[[113 131 121 108 129 120]
 [141 128 124 132 122 121]
 [124 138 136 143 123 150]] ==> 124

[[150 118 110 150 120 120 102]
 [114 142 149 127 147 119 136]
 [118 127 114 115 115 130 143]] ==> 118

[[112 125 145 144]
 [116 131 145 129]
 [104 122 157 144]] ==> 104

[[124 149 148 127]
 [138 120 125 124]
 [150 157 132 110]] ==> 150

[[135 145 128 104]
 [129 128 113 130]
 [127 121 120 117]] ==> 127

[[116 117 127 135]
 [152 132 134 112]
 [122 126 128 142]] ==> 122

[[118 123 127 129 118 132]
 [135 132 130 125 136 125]
 [139 139 132 119 153 118]] ==> 139

[[141 135 132 129 127 130 103]
 [112 129 137 122 126 143 121]
 [132 157 108 132 132 155 114]] ==> 132
---
[[125 130 126 126 128 125]
 [113 106 112 120 111 135]
 [142 145 129 119 127 122]] -> 122

[[155 124 127 119 131 116]
 [137  98 104 120 113 123]
 [127 119 139 136 112 122]] -> 122

[[102 108 131 145 121 124]
 [104 103 110 110 115 138]
 [123 137 114 150 108 144]] -> 144

[[116 139 145 152 144 120 122]
 [127 125 132 133 134 139 149]
 [128 118 116 123 115 126 127]] -> 127

[[112 132 137 140 102 106 105]
 [137 116 120 116 122 112 117]
 [144 110 105 140 104 102 127]] -> 127

[[135 127 118 122]
 [144 122  99 116]
 [142 123 103 117]] -> 117
---
[[127 132 128 134 154 119]
 [112 125 124 130 123 124]]: 127, 124

[121 131 105 148 151 124 109]: 121, 109

[[107 126 107 124 126]
 [136 103 130 125 108]]: 107, 108

[123 120 152 131 125]: 123, 125

[[123 118 133 150 135 107 124]
 [144 142 139 125 139 158 126]]: 123, 126

[[127 130 157 116 137]
 [125 128 127 130 129]
 [130 121 132 139 120]]: 127, 120

[112 135 136 128 148 100 132]: 112, 132

[[140 123 131 135 128 124 130]
 [116 122 123 134 129 125 117]
 [126 144 131 119 131 130 103]]: 140, 103

[153 126 150 109 123 123 131]: 153, 131
---
[[128 132 125 126 119 101]
 [106 147 130 128 120 114]] gives 128, 114

[116 155 104 118 126] gives 116, 126

[129 137 112 131 148 106] gives 129, 106

[[136 121 152 121 141]
 [139 115 151 113 140]
 [151 125 150 112 142]] gives 136, 142

[[118 140 133 129 126 139 123]
 [123 126 109 101 116 125 138]] gives 118, 138

[101 148 130 156] gives 101, 156

[122 106 109 157] gives 122, 157

[119 144 137 115 150] gives 119, 150

[132 144 133 154] gives 132, 154
---
[[135 127 123 141 109 130 132]
 [125 107 112 151 117 129 122]
 [125 122 130 129 134 118 145]] --> 135

[[142 128 131 150 115]
 [101 106 109 114 105]
 [150 142 106 107 126]] --> 142

[[118 130 104 127 130 118]
 [115 130 133 129 125 120]
 [129 134 125 116 116 128]] --> 118

[[143 129 131 128 129 129 135]
 [141 131 132 130 129 130 130]
 [129 128 129 153 128 128 128]] --> 143

[[133 155 140 119]
 [129 117 114 134]
 [125 102 128 135]] --> 133

[[113 155 141 136]
 [131 114 128 128]
 [144 146 129 118]] --> 113
---
array([[100, 136, 155, 132, 121, 145, 153],
       [117, 135, 115, 116, 117, 134, 118],
       [133, 113, 138, 142, 136, 117, 121]]) => 133

array([[130, 132, 124, 148, 123, 119, 106],
       [129, 129, 124, 136, 127, 123, 122],
       [130, 119, 135, 142, 145, 131, 135]]) => 130

array([[146, 152, 113, 108],
       [111, 111, 107, 116],
       [151, 118, 110, 102]]) => 151

array([[136, 131, 125, 132, 152],
       [134, 131, 126, 132, 153],
       [130, 129, 127, 130, 152]]) => 130

array([[149, 118, 132, 126, 128, 101],
       [117, 118, 127, 112, 156, 121],
       [115, 118, 132, 132, 149, 151]]) => 115

array([[127, 139, 134, 148],
       [133, 134, 125, 113],
       [128, 104, 126, 130]]) => 128

array([[132, 134, 112, 145, 106],
       [134, 144, 129, 141, 102],
       [129, 141, 150, 107, 136]]) => 129

array([[133, 138, 123, 128, 136, 134],
       [140, 132, 110, 104, 137, 131],
       [139, 131, 118, 118, 140, 134]]) => 139

array([[131, 109, 126,  99],
       [136, 127, 148, 127],
       [140, 132, 113, 133]]) => 140
---
[[120 122 137 128 135]
 [147 140 131 140 104]
 [127 138 121 126 134]] -> 137

[[128 133 144 130 139 131 109]
 [121 135 130 115 135 125 100]
 [114 133 129 120 134 126 114]] -> 139

[[142 106 125 144 141 109 129]
 [118 130 125 116 113 127 135]
 [112 152 138 137 133 138 132]] -> 141

[[119 123 156 137 133 131 126]
 [125 128 125 122 126 125 138]
 [130 135 148 108 131 120 132]] -> 133

[[140 131 123 124 130 151 127]
 [117 136 108 134 138 128 131]
 [136 122 118 126 146 141 132]] -> 130

[[128 126 116 141 125]
 [125 132 108 121 130]
 [127 139 149  99 129]] -> 116
---
Input:
[[115 124 117 121]
 [154 105 104  99]]
Output: 117

Input: [118 146 154 158 139 135 151]
Output: 135

Input: [115 145 122 123 150]
Output: 123

Input:
[[121 116 115 131 147]
 [106 114 118 107  99]]
Output: 131

Input:
[[144 146 114 111]
 [137 106 104 132]]
Output: 114

Input: [131 150 146 105 151 145 109]
Output: 145

Input: [139 145 145 150 124 116]
Output: 124

Input: [156 122 119 132 101]
Output: 132
